Families of rows that turns and mirrors carry onto each other, the same ones carrying the whole set onto itself: the rest of each named row's family, in list order
4 families of 8 rows
laz: [  9.5   4.1  -4.7  35.8  -4.1 -11.9   8.8 -12.5  -7.4 -13.1   0.3 -11.5
   6.0]
lif: [ 18.6  -5.0  -8.3  17.9  -4.8  14.5   9.3  26.4 -26.0  -7.2 -18.7  16.5
   1.6]
Niv: [ 23.9 -27.1   8.8  16.1  -4.0  16.3 -10.5 -29.7  -3.8  13.0 -26.5  -8.9
  20.0]
Ges: [ 15.9 -20.3  -2.1   8.1 -18.8   8.5 -11.2 -30.8  12.2  -9.6 -21.0 -10.6
  32.9]
fose: [ 20.0 -18.0  23.1 -21.7 -15.8  24.1 -30.5  12.1   2.1 -13.6  11.6  -2.2
   4.2]
lenus: [ 11.2   1.1   1.9  37.7  -8.5   4.3  11.7 -24.6   1.7 -16.9  -2.4  -4.1
  -1.9]
boref: [ -3.1   9.4  15.3  19.2   8.5  -1.6  -5.6  -9.0  -5.0 -27.0   9.7 -29.7
  13.4]
Tov: [  2.3 -22.7  26.5  10.4 -10.2   1.7  -7.6  -8.2   6.9  -5.3 -24.2 -34.9
  25.4]
Basos: [ -7.9  22.1   3.6  16.9  -5.0   9.2 -10.3  -6.9  12.3 -23.7   3.0 -21.7
   8.3]
Pata: [ 23.1  11.9 -14.7  11.2  -9.5  28.0   6.7  12.2 -13.5  -5.6 -28.9  11.3
   2.2]
Zun: [ 43.7 -22.4   7.7  -4.0 -24.6  20.9 -12.0  -0.8  -6.8 -14.2  10.3   6.3
  -9.3]
Biba: [ -5.6 -27.9  24.5  -9.9   1.7  17.2 -12.3 -10.3 -12.3  -2.2 -23.5 -21.0
  31.8]
Vifa: [ 45.5 -23.8  14.2  -4.4  -2.9  12.3 -15.3  -4.8 -13.8   0.1   6.8  12.1
  -8.0]
sefud: [  1.8   4.3 -21.7  20.3  -7.6   7.3   4.3 -15.3   2.4 -35.0  -7.9  -0.9
   4.4]
Kimug: [  1.1  12.9   0.0  -1.1  -5.5  35.7 -10.2  31.7  -6.4 -18.3 -15.9   6.3
   4.0]
kuval: [ 23.9 -14.9  31.9 -16.8   6.9  23.8 -26.5  11.2  -5.0 -11.0  14.0  -1.6
   4.7]
Fabi: [ 45.4 -28.2  -1.7  -9.8  -9.7  18.4 -31.3  -2.6  -3.7 -10.4  -1.7   3.0
  14.7]
gom: [ 17.8   9.7 -10.1  21.8  -6.5   0.9  -1.1 -28.8   1.5 -16.1   3.5 -17.3
  -3.6]
labo: [-12.1   1.8   6.7  22.4   1.1   0.6   7.8   7.7  -2.8 -30.5 -11.1 -25.3
  -2.7]
Kubu: [ 11.0 -35.4   3.0  11.1  -4.3   1.7  -8.2 -24.0 -12.9  10.3 -22.3 -15.3
  22.8]
Vinob: [ -5.9   7.8  12.1  -2.2  10.5  34.0   1.6  24.5 -11.3 -19.3 -14.0  10.3
   2.3]
Numu: [ 37.7 -36.3  14.7  -2.4 -14.9   3.3 -10.9   6.2 -17.7  -2.9   9.2   7.8
   1.5]
Koga: [ 31.6 -31.2  26.5  -7.7  -0.8  11.6 -27.5  20.4  -9.0  -6.4  -5.1 -21.3
   6.9]
siti: [ 11.9   3.0  12.4  -9.0   5.5   6.8   0.3  38.4 -16.7 -14.7 -15.5  -0.3
  -4.9]
ket: [ -9.9  10.7  20.2  25.1   1.3  16.0   0.1  -9.1  10.6 -28.4   4.6 -17.6
  11.2]
demu: [ 14.6 -27.7  -1.3  -7.7 -13.6  19.2  -7.7 -30.3  -6.0   8.0 -29.8  -8.6
  14.6]
Kop: [ -6.4 -17.4  11.0  -8.0  -5.2  22.6 -27.2 -18.2   6.7  -0.2 -20.6 -25.2
  25.3]
kodut: [  3.3  11.3  11.0   8.8   5.5  26.0   2.0  32.3 -20.2 -16.4 -22.5  -1.0
  18.9]
Meri: [ 25.6   6.0 -15.7 -11.0  -3.4  13.7  -3.0  15.6 -11.4 -18.9 -12.3  24.2
   2.2]
Leru: [  2.6 -17.8  26.5   3.2   5.7  27.8 -21.7 -14.3   4.9   1.7 -19.4 -22.3
  32.7]
biku: [ 23.4 -22.6  33.1  -6.7  -9.2  18.6 -16.5  19.8 -13.4 -24.7  17.0  -5.8
   7.7]
lal: [ 15.3  -1.4  -5.8  10.6   0.7  22.5  12.9   9.3 -20.5  -8.2 -20.8  23.9
 -10.6]

Which other rows belong to the same family as laz? lif, fose, Basos, Kimug, Kubu, Numu, Kop
Which other rows belong to the same family as Biba? boref, Pata, Zun, gom, demu, kodut, biku
Which other rows belong to the same family as Vinob? Niv, lenus, Vifa, kuval, ket, Leru, lal

Families of rows that turns and mirrors carry onto each other, the same ones carrying the whole set onto itself: the rest of each named row's family, in list order
5 families of 8 rows
febe: [  8.4   9.4  34.8   3.7 -11.5 -11.5 -17.5  -2.9 -17.2 -18.0  23.6 -25.7
 -13.0   5.9 -17.8  13.3 -11.7  14.6   5.8  -7.1 -17.4   1.4  22.2 -25.1
 -12.8  39.5 -13.9]
roz: [ -4.5   0.8   4.6 -13.6  17.3  21.5 -13.9  12.1 -30.7   3.4  -8.3 -14.8
 -10.7   7.2  23.0  25.1 -14.2  15.1  33.7   1.5  -6.5 -19.5  18.5  -4.2
  19.6  18.6   1.9]
rom: [  4.3  -2.7  13.9 -14.9   7.1  22.7 -36.9   5.0  11.5  -2.8  -0.2 -23.5
 -10.7  -9.6 -26.2  23.8  12.5 -13.8  24.5   4.6 -12.9  -1.3  19.9 -20.5
  -4.9  -8.6  18.1]
Bopi: [ -9.1  -5.0  14.8 -27.1  13.7  12.9 -27.5  -0.4  17.5 -10.1  -4.5  -6.8
   8.1  -8.6 -26.9  18.5  14.2  -9.1  19.1  17.1  -8.1  -0.3  21.5  -6.9
  -9.7 -19.5  15.8]
likug: [ -1.3  -1.2   4.1   0.9 -20.0 -18.5 -17.3  -8.6  18.9 -15.8  24.6  -7.3
   4.9  -1.6 -16.0  -1.3  -7.4 -23.0 -17.9   8.8  -3.3  14.3  21.4   7.3
 -34.8   9.5  27.3]
Vomur: [  4.7   9.9  13.6  11.6  -1.1 -22.6 -13.7 -10.6  11.0   5.3  -2.0   2.8
  15.5 -11.5  25.2  15.0  22.4   0.4 -10.8 -24.5  -3.2   4.0   5.7 -15.1
   8.1  -1.1   6.8]
ditis: [ -4.1 -14.7   3.2 -18.1   4.8  16.6  -2.1   9.0 -24.1 -25.7  14.1 -22.2
 -13.3  11.6 -23.6   1.8 -30.4  -3.8  29.4  24.5 -14.7 -11.4  22.3  19.6
 -20.8  20.3   6.6]
bozaf: [ 11.0   8.0  27.4   6.3  -4.3  -3.9  -6.8 -13.5 -10.1 -19.2  22.9 -25.5
 -15.0  -0.5 -11.4   4.7  -7.2  17.3   5.4 -13.7 -23.0  14.2  23.4 -20.8
  -2.2  37.0 -20.4]
Neku: [ 11.4  -3.2   4.9  18.8  -6.7 -17.2  15.4  -1.9 -32.1 -11.7  16.3 -13.9
  -3.4   8.8  30.9  -2.4 -20.2   7.7  -0.9 -19.9  -8.0  -5.7  10.1  13.0
  -5.7  35.7  -5.0]
sot: [  9.8  11.4   9.7  21.6   8.0 -24.1 -14.2  -4.6  11.0  15.0   3.4  -2.0
   6.5  -0.8  14.7  20.6  10.6  -6.8 -11.4 -28.1  -3.5  -7.1  -2.8  -7.6
  16.6   0.2   5.1]
Kigod: [-20.7  -4.6 -18.6  -9.7   8.8  12.7  13.1   1.6 -13.6  -2.6  -9.8   2.4
  18.3  12.2  17.8   5.1 -10.5 -20.4   7.0   8.6   1.5  -5.6   8.5  28.8
  -0.1  -3.5  25.6]
zoz: [ -9.1  -4.9 -24.5  -8.2   5.6   3.9  -3.9   5.0   6.5   6.3  -9.8   4.8
  13.4  -5.6  16.9   6.1   1.8 -22.3  14.0  12.9  -6.5 -13.7   0.7  25.3
   2.0 -11.7  30.9]
Dos: [  3.4  -1.8 -12.2   9.1  -8.8 -22.3  10.6   7.9 -27.1 -20.2   9.3 -10.3
   5.1  11.6  22.1   2.6 -16.7   0.9  -7.8  -5.3 -11.9  -3.8   3.6  17.7
  -5.4  42.6 -18.2]
lukan: [  2.7  14.2   4.4  -1.5  10.9  26.4 -17.8   8.6 -30.6   1.0 -10.4  -5.9
 -10.0   6.6  19.0  25.6 -14.2  17.7  33.9  -2.5 -10.8 -22.1   6.9  -3.3
  17.7   5.4   1.9]
busi: [ -0.2   6.4   5.9  -5.4  14.8  10.4  -3.6  11.2 -28.9   4.1 -10.4 -14.2
  -4.6   1.7  15.1  20.9  -2.6  15.4  37.9  -3.4 -20.4 -26.6   1.3  -7.3
  24.3  17.7 -10.4]
duzor: [  3.8  -2.2   9.7   7.9 -18.2 -27.0  -4.5 -11.6  18.6 -18.3  22.7  -5.9
  15.4  -8.7 -21.2  -5.7   5.3 -20.8 -13.1   0.4 -14.0  10.6   6.9   7.9
 -32.5   7.2  12.9]
tikod: [ -1.0  -3.2  17.1 -23.8  17.5  21.2  -9.7   1.2 -22.6  -7.3  -8.6 -26.1
 -12.5  -1.4  10.8  19.7 -16.1  24.5  34.8  -1.8 -14.1 -24.9   6.7   7.3
  15.4  12.0  -1.6]
nite: [-10.0 -12.7 -10.5 -12.2   8.1  -1.6  -9.0  12.6  -3.4  -0.6 -11.2   6.7
  17.5   0.8  13.0  11.9  -0.9 -20.9  12.7  13.5   4.8 -21.7   4.7  25.6
 -10.1 -17.8  33.7]
vanid: [ -3.9   1.0  27.0 -14.6   8.1  16.4 -29.9  -7.6  15.7   4.9   4.9 -10.0
  -0.2 -12.9 -20.6  17.2   8.2  -7.0  28.3   7.6  -9.2  -5.1  21.9 -14.6
  -7.6 -17.4  32.8]
befa: [ -0.7   4.3  24.0  18.8  11.3  -8.7  -6.0  -3.6   9.5  22.4 -18.3  -1.1
  11.2  -7.8  17.1  16.6  11.6   1.8  -0.5 -22.1   5.3 -16.4  15.6  -9.1
   9.1  -0.2   0.9]
musi: [  2.5  -5.2   2.2  14.7 -10.5 -25.2  -2.4  -3.5   8.4 -14.8  21.1   5.7
  16.9   1.5  -7.4  -4.1  10.4 -26.0 -16.5  -1.4  -1.5  19.0  25.0  -0.8
 -30.8   4.3  12.9]
Dobal: [ -1.7  -9.5  21.9 -18.8  13.2  20.0 -39.3   8.2  14.9   0.6   7.1 -19.2
 -15.0 -13.7 -19.4  10.2  13.2   2.2  14.8   2.9  -7.4   5.5  21.2 -16.7
 -10.2  -8.0  22.6]
ton: [-12.0 -14.1 -21.5   4.2   5.3   0.5   3.9  11.9  -1.6   8.3  -2.4   6.3
  23.9  16.9   5.5   7.9  -1.6 -18.3  13.8  13.5  -4.9 -11.4   8.2  28.9
  -0.7  -9.4  28.4]
Poziz: [ 10.4  10.5  16.1  20.6  -0.4 -15.5 -10.7   3.3   4.2  15.0   3.7  -8.0
  10.3 -15.2  20.3  21.5  12.3  -7.0  -6.9 -26.2   9.6 -12.2   6.7  -7.0
  16.7  -0.3   0.1]
nin: [  2.6 -12.2  -4.9 -27.8  -4.0   4.4  -6.2   1.2 -24.0 -44.4  30.4 -19.6
  -6.5   8.0 -13.4  -0.5 -17.1  -3.3  18.0  19.4 -21.5   9.9  16.0  16.1
 -24.3  16.3   9.9]
tifu: [-16.9 -11.4 -23.8   3.5   8.9  -3.1  -5.5   6.6  -9.9   5.0  -9.6   4.7
  20.0   6.4   3.3   2.1  -3.5 -15.0   9.2  15.1  -9.7 -15.9   3.2  17.7
  -7.9 -13.6  40.2]
vonit: [-10.7  -7.5   0.9 -20.3 -11.1  13.9  -9.0   6.6 -24.1 -34.2   5.5 -12.7
 -14.0   1.6 -19.9  -3.6 -24.7   0.7  28.2  33.5 -19.5  -4.1  21.5   6.4
 -21.4  21.8  15.3]
Dap: [-13.6  -5.4   9.7   1.6 -10.3 -26.8  -2.9 -12.9  16.1 -27.4  34.6  -9.3
   5.7   2.4 -16.5   1.5  -0.8 -15.4 -12.3   8.9  -4.3  11.4  19.1   8.6
 -30.1   7.8  26.5]
latig: [ 14.3   1.0   7.1  -7.3  14.3  21.4 -12.9  11.9 -29.4   7.3 -22.9  -9.5
  -3.8  -2.9  17.6  15.5  -7.5  11.7  30.8  -9.2 -13.8 -18.9   8.5  -3.6
  17.1  11.5 -13.1]
Pob: [  2.6   4.8  -4.8  12.6  -9.2 -25.6  23.4  -9.3 -28.6 -20.8   4.8   0.0
  17.4  13.4  20.8   6.9 -21.1  -5.6   3.7  -2.6 -10.0 -12.7   7.0  21.3
  -2.8  27.4  -9.4]
vum: [ 22.8  -3.8  38.2   1.1  -1.9 -16.7 -25.4  -3.6  -0.5 -19.5  22.0 -22.6
 -13.8 -12.2 -14.1  10.7   4.7  19.0  11.4 -11.2 -17.4  -1.1  23.2 -22.2
 -15.1  19.4 -14.7]
Kapas: [ -4.1  -9.2  -0.8 -22.0  -5.7   7.9 -13.0   4.1 -31.2 -24.4  16.3 -13.1
 -12.6  10.8 -15.3   2.4 -22.7 -10.7  34.2  23.7 -28.9 -12.6  19.1  25.2
 -20.9  19.0  15.7]
kofe: [  0.5   1.0 -13.5  13.8  -8.4 -27.1  14.0  11.5 -23.9 -25.8   7.7  -2.0
   5.1  14.2  23.1  10.1 -29.7   1.2  -2.2  -4.2 -17.6  -9.5  10.1  11.8
  -0.6  34.8  -3.6]
vap: [ 11.2  12.4  35.5  -9.7  -6.0  -6.6 -23.3 -11.5  -9.7 -23.1  16.2 -27.3
 -18.8 -18.3  -4.3  11.2  -7.1  12.5   6.8 -11.5 -15.6   2.5  17.0 -25.2
 -12.0  34.8 -13.8]
lekun: [ 15.8  15.4  34.2  -2.5 -11.8  -7.2 -17.7  -4.6  -3.6 -24.3  18.6 -19.2
 -27.9  -6.4  -9.2  15.0 -10.7   8.7   7.8  -8.6 -12.6   4.3  15.6 -18.4
   3.3  35.8 -20.1]
Nol: [-11.9 -12.2  -2.1 -26.5  -0.1   9.9  -7.7  -2.9 -16.0 -29.9  10.7 -13.0
  -5.7  13.9 -18.9  -2.1 -21.0   1.4  27.6  28.1 -30.4   3.7  18.9  10.3
 -29.7  25.6  14.2]
simol: [ -5.6   6.8  -3.9  10.4 -12.7 -30.3  15.7  -2.4 -22.3  -9.0  14.2   2.4
  10.9   9.4  25.6  -3.9 -22.0   6.3  -4.6   0.8 -11.4 -10.8   2.9  21.1
  -5.9  36.2  -0.8]
fop: [ -2.1   2.9  24.2 -12.2   5.3  17.0 -37.6 -10.1  10.9   6.2   0.6 -12.5
 -12.8 -13.9 -28.8   6.3  15.6  -7.1  19.3   9.7  -4.8  -1.6   8.8 -13.2
  -4.1 -12.8  23.3]
Sunel: [ -4.0  -9.8   6.0   2.2 -13.8 -36.5  -5.1  -7.0  17.2 -20.8  18.9  -8.7
   1.9  -5.9 -24.0  -8.9   0.2 -23.7 -17.2   8.3 -11.9  10.5  12.7   2.1
 -21.9  16.6  17.9]
Dede: [  3.2  13.9  10.5  17.5  -0.2 -15.9  -8.4  -1.9  21.0  12.6  -2.5  -8.2
  12.9 -10.6  14.4  17.1  13.0   3.3 -14.4 -18.6   4.9  -0.2   3.9 -25.0
   9.8   8.6   1.8]

Which other rows belong to the same family as Dede? febe, rom, likug, zoz, busi, Kapas, simol
Which other rows belong to the same family as duzor? roz, Dos, vanid, ton, Poziz, vap, Nol
Which other rows belong to the same family as Sunel? sot, lukan, tifu, vonit, kofe, lekun, fop

